14.3	20.8	-17.1	-17.8
40.1	32.4	-1.1	11.2
-19.9	-41.6	-14.8	13.8
->
14.3	20.8
40.1	32.4
-19.9	-41.6

7.1	36.4	-5.8	17.6
4.3	23.8	-0.9	-2.2
-46.4	12.0	-12.3	1.6
-5.7	-0.7	-7.1	-35.1
->
7.1	36.4
4.3	23.8
-46.4	12.0

-7.8	25.3	11.0	12.9
51.5	9.5	-10.9	17.3
-18.0	-19.1	-13.2	-17.4
->
-7.8	25.3
51.5	9.5
-18.0	-19.1

5.4	27.0
-12.1	1.4
-43.7	-11.9
-40.9	-11.7
->
5.4	27.0
-12.1	1.4
-43.7	-11.9

19.1	4.6	17.0	-7.9
-1.1	29.3	9.2	10.2
22.4	-29.7	56.2	-33.7
8.8	-26.9	3.5	2.4
->
19.1	4.6
-1.1	29.3
22.4	-29.7

-49.1	-12.0	43.9	-21.0
-38.3	-10.8	33.8	8.4
-31.2	-22.3	1.9	14.4
-53.1	-10.7	35.3	-48.3
->
-49.1	-12.0
-38.3	-10.8
-31.2	-22.3

8.5	21.2	32.5	2.7	28.0
18.8	17.0	-7.5	2.1	-2.1
-32.4	31.8	54.1	6.0	-26.0
16.6	8.3	54.3	-2.2	-5.5
-3.1	1.9	-9.2	7.8	2.0
->
8.5	21.2
18.8	17.0
-32.4	31.8
---
-54.5	-29.6	-1.4	16.6	0.2
4.1	-8.9	6.1	14.9	11.4
4.9	15.0	-2.0	-8.8	0.2
-4.9	26.1	-21.0	-46.7	-29.6
->
-8.9	6.1
15.0	-2.0

-11.6	32.5	1.8
7.0	-2.6	-5.1
7.0	31.3	-3.2
-7.7	44.6	11.3
22.2	4.7	-17.8
->
-2.6	-5.1
31.3	-3.2

5.4	-30.9	9.7
-17.6	-17.8	-0.8
4.6	-6.9	-10.8
52.8	23.8	-8.3
8.2	3.7	-7.7
->
-17.8	-0.8
-6.9	-10.8

24.1	-55.6	2.8
29.6	-4.4	-8.8
2.0	11.2	11.7
-29.2	35.8	-8.2
->
-4.4	-8.8
11.2	11.7

-14.3	-26.3	-40.2
-27.1	5.8	6.4
0.4	2.3	-33.7
14.3	7.5	-26.3
-0.4	-21.3	-52.0
->
5.8	6.4
2.3	-33.7

32.0	-28.8	10.4
-2.3	32.9	16.7
11.3	-7.1	-32.5
1.0	16.4	-35.3
5.6	15.8	-48.2
->
32.9	16.7
-7.1	-32.5
---
-0.1	-0.2	-0.1	-0.3	-0.2	-0.1	0.2	-0.1	0.0	0.2	-0.2	-0.1	0.2	-0.1	0.0	0.0
-0.8	-3.4	-6.5	0.1	-0.6	-7.3	-3.8	-8.6	-9.3	-9.1	-5.7	-0.5	-0.8	2.8	10.1	13.5
17.4	-19.4	23.0	7.5	13.5	-1.2	9.7	-22.5	-5.7	-6.3	-29.3	30.4	32.8	-20.6	26.8	-35.1
-3.4	3.4	19.4	-32.5	-53.2	6.0	-30.3	-6.6	-3.5	14.2	2.9	15.4	-3.4	-37.7	7.6	11.1
-37.6	4.8	-4.1	9.4	1.8	15.2	-15.3	-9.3	10.7	7.0	4.2	-26.2	41.5	-1.5	13.2	1.4
-37.9	4.7	-3.7	9.4	1.7	15.1	-15.4	-9.5	10.4	6.7	4.2	-25.9	41.7	-2.0	13.1	1.6
->
-0.1	-0.8	17.4	-3.4	-37.6	-37.9
-0.2	-3.4	-19.4	3.4	4.8	4.7
-0.1	-6.5	23.0	19.4	-4.1	-3.7
-0.3	0.1	7.5	-32.5	9.4	9.4
-0.2	-0.6	13.5	-53.2	1.8	1.7
-0.1	-7.3	-1.2	6.0	15.2	15.1
0.2	-3.8	9.7	-30.3	-15.3	-15.4
-0.1	-8.6	-22.5	-6.6	-9.3	-9.5
0.0	-9.3	-5.7	-3.5	10.7	10.4
0.2	-9.1	-6.3	14.2	7.0	6.7
-0.2	-5.7	-29.3	2.9	4.2	4.2
-0.1	-0.5	30.4	15.4	-26.2	-25.9
0.2	-0.8	32.8	-3.4	41.5	41.7
-0.1	2.8	-20.6	-37.7	-1.5	-2.0
0.0	10.1	26.8	7.6	13.2	13.1
0.0	13.5	-35.1	11.1	1.4	1.6

12.9	9.3	-7.4	-0.1	-11.3	15.2	4.8
12.9	8.1	-7.4	-0.1	-11.3	13.2	5.7
12.9	10.7	-7.4	-0.1	-11.3	10.2	5.7
12.9	32.6	-2.7	-0.1	-11.3	24.0	9.7
12.9	32.6	-7.4	-0.1	-11.3	24.0	5.7
26.6	32.6	-27.2	-0.1	-11.3	41.6	5.7
18.8	47.4	-7.4	-0.1	-11.3	42.3	15.3
24.4	44.0	-7.4	-0.1	-11.3	46.9	5.7
12.9	32.6	-7.4	-0.1	-11.3	24.0	5.7
5.0	-24.8	-7.4	-0.1	9.1	-12.2	-24.2
12.9	-0.7	-39.8	-0.1	8.6	24.0	-37.8
20.5	46.6	-7.4	-0.1	-11.3	43.4	12.0
->
12.9	12.9	12.9	12.9	12.9	26.6	18.8	24.4	12.9	5.0	12.9	20.5
9.3	8.1	10.7	32.6	32.6	32.6	47.4	44.0	32.6	-24.8	-0.7	46.6
-7.4	-7.4	-7.4	-2.7	-7.4	-27.2	-7.4	-7.4	-7.4	-7.4	-39.8	-7.4
-0.1	-0.1	-0.1	-0.1	-0.1	-0.1	-0.1	-0.1	-0.1	-0.1	-0.1	-0.1
-11.3	-11.3	-11.3	-11.3	-11.3	-11.3	-11.3	-11.3	-11.3	9.1	8.6	-11.3
15.2	13.2	10.2	24.0	24.0	41.6	42.3	46.9	24.0	-12.2	24.0	43.4
4.8	5.7	5.7	9.7	5.7	5.7	15.3	5.7	5.7	-24.2	-37.8	12.0

32.7	-1.7	-12.9	-11.3	-1.5	-14.6	32.8	-19.1
-18.1	-6.8	40.0	-33.6	-1.5	-4.9	11.2	-0.6
5.8	-1.7	5.8	-21.8	-6.1	-35.8	30.5	-23.4
31.1	-1.7	6.4	-2.2	42.9	-15.2	-2.2	-19.1
7.8	-1.7	13.7	-21.8	-1.5	-3.2	56.1	-14.4
9.1	-45.6	13.7	-21.8	-2.3	1.7	30.5	-19.1
->
32.7	-18.1	5.8	31.1	7.8	9.1
-1.7	-6.8	-1.7	-1.7	-1.7	-45.6
-12.9	40.0	5.8	6.4	13.7	13.7
-11.3	-33.6	-21.8	-2.2	-21.8	-21.8
-1.5	-1.5	-6.1	42.9	-1.5	-2.3
-14.6	-4.9	-35.8	-15.2	-3.2	1.7
32.8	11.2	30.5	-2.2	56.1	30.5
-19.1	-0.6	-23.4	-19.1	-14.4	-19.1

-1.3	-8.0	-18.3	1.0	-7.4	24.7	18.9	21.5	-4.2	32.6	-7.3	20.1	2.9	-2.2	12.6
4.1	18.9	3.7	25.8	-6.0	18.0	1.2	17.7	-0.6	16.8	22.0	17.9	16.0	15.5	5.0
-13.0	-5.4	-11.1	-22.5	-5.5	-12.0	-1.3	-10.6	-3.7	-16.7	-19.4	-16.8	-18.3	-16.4	5.5
-15.1	9.4	-15.5	3.4	-16.5	0.2	-8.3	8.3	26.3	5.0	-4.5	-0.6	11.3	10.7	-23.6
29.2	-19.2	-1.5	6.8	5.0	1.4	16.3	-4.2	-4.2	-4.7	2.3	-13.2	-23.4	-8.6	40.8
->
-1.3	4.1	-13.0	-15.1	29.2
-8.0	18.9	-5.4	9.4	-19.2
-18.3	3.7	-11.1	-15.5	-1.5
1.0	25.8	-22.5	3.4	6.8
-7.4	-6.0	-5.5	-16.5	5.0
24.7	18.0	-12.0	0.2	1.4
18.9	1.2	-1.3	-8.3	16.3
21.5	17.7	-10.6	8.3	-4.2
-4.2	-0.6	-3.7	26.3	-4.2
32.6	16.8	-16.7	5.0	-4.7
-7.3	22.0	-19.4	-4.5	2.3
20.1	17.9	-16.8	-0.6	-13.2
2.9	16.0	-18.3	11.3	-23.4
-2.2	15.5	-16.4	10.7	-8.6
12.6	5.0	5.5	-23.6	40.8

15.9	13.9	18.0	-20.5	33.9	6.3	-21.1
1.5	-16.8	30.1	-9.0	29.7	-28.5	1.2
8.5	-5.3	32.8	-15.5	40.1	-19.5	-9.1
9.7	18.3	-10.1	-8.3	7.8	18.4	-16.0
7.1	19.1	-15.0	-8.8	-2.2	23.9	-13.5
2.7	18.0	-15.6	-17.0	-20.5	34.7	-7.8
-20.5	-4.4	-12.0	-5.9	-41.8	10.1	20.2
-0.2	18.2	-18.1	-15.8	-25.4	35.3	-5.2
->
15.9	1.5	8.5	9.7	7.1	2.7	-20.5	-0.2
13.9	-16.8	-5.3	18.3	19.1	18.0	-4.4	18.2
18.0	30.1	32.8	-10.1	-15.0	-15.6	-12.0	-18.1
-20.5	-9.0	-15.5	-8.3	-8.8	-17.0	-5.9	-15.8
33.9	29.7	40.1	7.8	-2.2	-20.5	-41.8	-25.4
6.3	-28.5	-19.5	18.4	23.9	34.7	10.1	35.3
-21.1	1.2	-9.1	-16.0	-13.5	-7.8	20.2	-5.2

0.4	1.5	-26.0	-5.5	3.6	25.7	7.6	-51.7
13.7	16.7	-45.7	-19.1	-6.6	25.9	10.7	-18.3
-22.0	32.9	-19.9	16.9	-27.3	-4.9	-33.4	-3.1
6.3	11.0	-42.0	3.6	-25.6	-3.2	0.3	-38.8
14.7	-14.4	1.1	-34.5	-23.1	-10.2	31.1	29.9
24.0	15.2	-36.6	-25.6	-9.9	23.6	23.0	-11.7
->
0.4	13.7	-22.0	6.3	14.7	24.0
1.5	16.7	32.9	11.0	-14.4	15.2
-26.0	-45.7	-19.9	-42.0	1.1	-36.6
-5.5	-19.1	16.9	3.6	-34.5	-25.6
3.6	-6.6	-27.3	-25.6	-23.1	-9.9
25.7	25.9	-4.9	-3.2	-10.2	23.6
7.6	10.7	-33.4	0.3	31.1	23.0
-51.7	-18.3	-3.1	-38.8	29.9	-11.7
